One turning vector, and how many steps it has turned
The counts run from 0 to 133.
[ 16  29  34 -22  57   4  39  14   4  -1  -3  23  -9  -8 -23 -63  47  27
 -25  -6  14  71 -40 -20 -10  -8 -21   4  18  30  16  25]	94
[-32 -15 -14 -57 -19  13  26  39  24 -70  27  21  -8  53 -27 -12  33 -45
 -12 -13   3 -10  34   3 -42 -31  44   6  -9  18  14 -14]	71
[-17  16  24  -8  -5 -36 -44 -16 -22 -70 -25 -43   4  28   4   3 -17  -4
  35 -26 -13  39 -31 -10   5  57 -24 -23  13 -27 -32  31]	81
[  3  15 -36 -36  70  34  16 -19  -3  -7   8  27   9  21   6 -45  19  20
 -13 -21 -11  23 -29 -57 -33 -12  11 -22  23  26  29  57]	90
[ 44 -33  37  -1   3   0 -32 -16 -11 -13 -13   7 -52 -24  -1   2  -3  33
  14  51   0  31 -10  68  23  11  12 -50  11 -48 -13 -40]	34
[-25  22   4 -17  13 -23 -58   2 -12 -15 -15  -8  16  17  70  26 -12  -6
  20 -39  20 -10  -1   2 -28 -31 -22  62 -48 -18   1 -29]	62
[ 47 -16  13 -43   3  37 -56   6 -48  -4 -51  19 -33   1   3 -10   6  47
 -44  41  25  31  -7  -5  21 -19 -23 -37  12 -13   4 -11]	32
[ 17 -29  33   5 -10  19 -48   0 -27 -13 -21   6 -42  -8  41  12  -3  42
 -51  19   0  68 -14  14  26   2 -50 -48  28 -23   1 -10]	31
[ 11   2  -9  -6  14   7  21  54   9 -22 -13  -2 -28  14 -66  29 -12  -1
 -48  46  15 -16  63 -26  17  12 -22  30  37   2  47   1]	117
[  7  -5  45 -15   7   6  36   4  -5 -23  17  48 -23  -9  27  26  31  56
 -60 -32 -32  60  13   5  17  13 -16  -6  21  -6  11 -33]	27
[ -6  22  41 -17   9 -11 -20  19  15 -16  14 -20   4  38   8  -5 -30  -1
  32 -22  59 -18   4  34 -24   0  41  76 -48 -12  12 -29]	64
[ -2 -31 -33  13  -1  20 -13  -7 -17 -38 -49  15 -34  17   5  39  -9  -5
 -36  34  -7   3  78 -18  12 -30 -36   5  32 -33  10  13]	120
[ 16   1  15 -13 -25 -32   6 -24 -68 -26 -46   0   7  30  -3  26   9  21
  19 -17 -48  39  26 -13 -20   8 -40  54  39 -29  -7   0]	12
[ -8  20 -11 -16  61 -22   6  -4   8  37  -9   6 -10  -4 -42  20  32  48
  19  30  19  23   2 -49 -17   1 -22   8 -41 -32  56 -24]	109
[-16 -44  14  24  11   1  27  31   9 -18  19   5 -31  32  19 -43  38 -59
  69   9   7  -6 -25  -4 -11  -3  -3   7  47  -5  48 -13]	3
[ -5 -41 -16  59   4  21  -2  12   2 -28  -4   1 -52   5   2  50 -29 -13
 -25  19 -28   5  62   3   5   0 -32  14  52 -32  24   5]	119
[ 30  16 -12 -13  47  26  41 -20  27 -13  64 -10 -38  -6  11  -7  24   4
 -21 -18 -20   1 -13 -15  31  66  30  15  27 -11  37 -21]	22
[-21   8   3  11  69 -35 -35  34  32  23  -5  32  51  -1 -13  51  19  77
 -29  -8  -6  -3  19 -10 -20   0 -11 -11 -27 -14   1 -10]	43
[-50 -25  -5  -6 -18  22   6  39  16 -75  34   4 -25  36  52  19 -11 -42
   7 -18 -14 -26   1  15 -15 -12  34  -2   9 -14  24 -18]	69
[-18  16  -2  33   7 -25 -57 -27   9  -4  17 -29 -11  21  57 -13 -45   3
  19 -40  22 -12  12  44 -27 -18 -12  60 -42 -18  -1 -12]	61
[ -6  -8   8  19  52  14 -31  75  10 -22 -51 -13  17 -19 -23   7 -11 -38
 -52  66  13  -4  19   4   0 -21 -11  21   5  -7 -20   7]	51
[-13  -5 -30 -14  73  25  13 -12  10 -30   6  15  22  -2  32  11  18  14
  -5 -28 -52  34 -42 -42 -22  15  13 -25  13  -1   8  60]	89
[-15   4  28  18  55   7  44 -13   0  -3  11  38 -15  -6  55 -23  30  22
   8 -54 -34  49 -47 -11 -12 -21  -5 -16  29   2   4  26]	92
[ 53   2  30 -21   6  23   0   1  -9   5   9  11 -47  14 -30 -21  18  71
 -73   9  21  69  19  16  20  15 -12 -10  11  20  26   1]	29
[-15  44  12 -51  11 -10 -42  18  -5 -17 -18  -6  21  38  25   9 -12  -4
  18 -25  61 -20  17  13 -29 -31  13  79 -43  -5  -4 -14]	63
[-11 -17 -31  41  38  -3 -35  21  10 -50 -28 -15  -4 -27  24   0 -13 -45
 -29  27 -38 -33  35  36 -17 -57 -25   6  14 -13 -29 -28]	54
[ 34   7  45 -12  30  -5 -22 -24  39 -22  21 -11   7   5  27  18  -4   7
  18 -36  41 -38  23  54  19  55   7  39   7 -45   7 -36]	130
[  7 -40  -2  21  19   1  -2 -44  20 -21 -38   2 -20  -9  -2  29  10  -4
   0   9  -5  39  80  34   7 -10 -17  41   4 -66 -31   3]	123
[-19  -5  19  14  22  -7  26  61  -1 -42 -24  10 -16  -8 -27  66  -6   3
 -17  29   4 -14  44 -30  27  12 -40  13  35 -22  32 -18]	116
[-16  -5  21  52  48  21 -57  72  -7   5 -49  39  28  19  17  26  -9  43
 -22   5  23 -11  11 -12   8 -43 -16   8   6   0  15   0]	47
[-10 -12 -17  10  -9 -39  13  18 -23 -41   6 -40  -1   7 -10   6  38 -36
  -6  -7 -61  27  22 -32 -23  27 -77  18  53  -2  24  -6]	8
[  4 -20 -25 -23  20  15 -25 -45  15 -16 -53 -16   3 -11 -14  23  24  -5
 -19  18  20  32  73  -7   3  -4 -30  43 -11 -61 -35   5]	124
[ -9 -15   1  28  -3 -36  42  14   7 -32  36 -44 -29  12 -22 -29  27 -44
  26  -7 -37  24  20   0 -11  30 -42  15  41   6  30 -10]	7
[ 17 -23 -25  22  45 -11 -51 -38  35  -2  28 -14 -11 -16  -4  10  -3  35
  -7  24 -27 -31  -6  31  -1  19  -5 -79  -1 -50   1 -33]	38
[ 12  -4 -23 -12  43  20  17  -7   3 -35  45 -14 -22  -6  41  21  23   8
 -46 -41 -53  22 -22 -27  35  54  -1 -10  37 -16  28 -29]	23
[  8 -26  -1  40   7  12  25  22  22 -18  16  -5 -58  17 -49  17 -31   1
 -24  36  -1 -11  79   4  21  13 -12  26  40  -4  37   3]	118
[ -3   8   0  30  22 -41 -13 -23  29 -21  12 -24  -7 -12   3  -7 -16 -20
 -10  -9 -24   0  48  71 -44 -32   1  52 -22 -21 -34 -28]	57
[ -9   9   7 -35  36 -17   2 -23 -25 -66 -12  14  25  13   8  30  -5   1
  43 -14 -42  -3 -48 -12 -25  15  30 -36  38 -28 -22  36]	85
[ -2  25  11  12  42  -1   0  36  -9   4 -14  18 -28  22 -24  18  20  19
   1  16  50 -40  15 -65  28 -12 -43  10  25   2  55 -37]	113
[ 16  33  16 -57  18 -27  21   5 -47 -30 -36   1 -30 -41 -28  16  -1  23
 -11  61 -30  19 -16   8 -29  -9 -41 -22  14 -12  16   7]	101
[ -9  -5  15  39  70 -40 -18  -3  41  19  29  28  25 -11  -1  40  15  65
  -6 -20 -26 -10  14  32 -24   1   1 -30 -10 -37   2 -32]	42
[  6 -21 -11  67  33   8 -29  28  31 -35   3 -22 -34  -4  -3 -23 -30 -55
 -29  38 -17 -22  33  50   0 -23  -5  12  19   8 -14 -16]	53
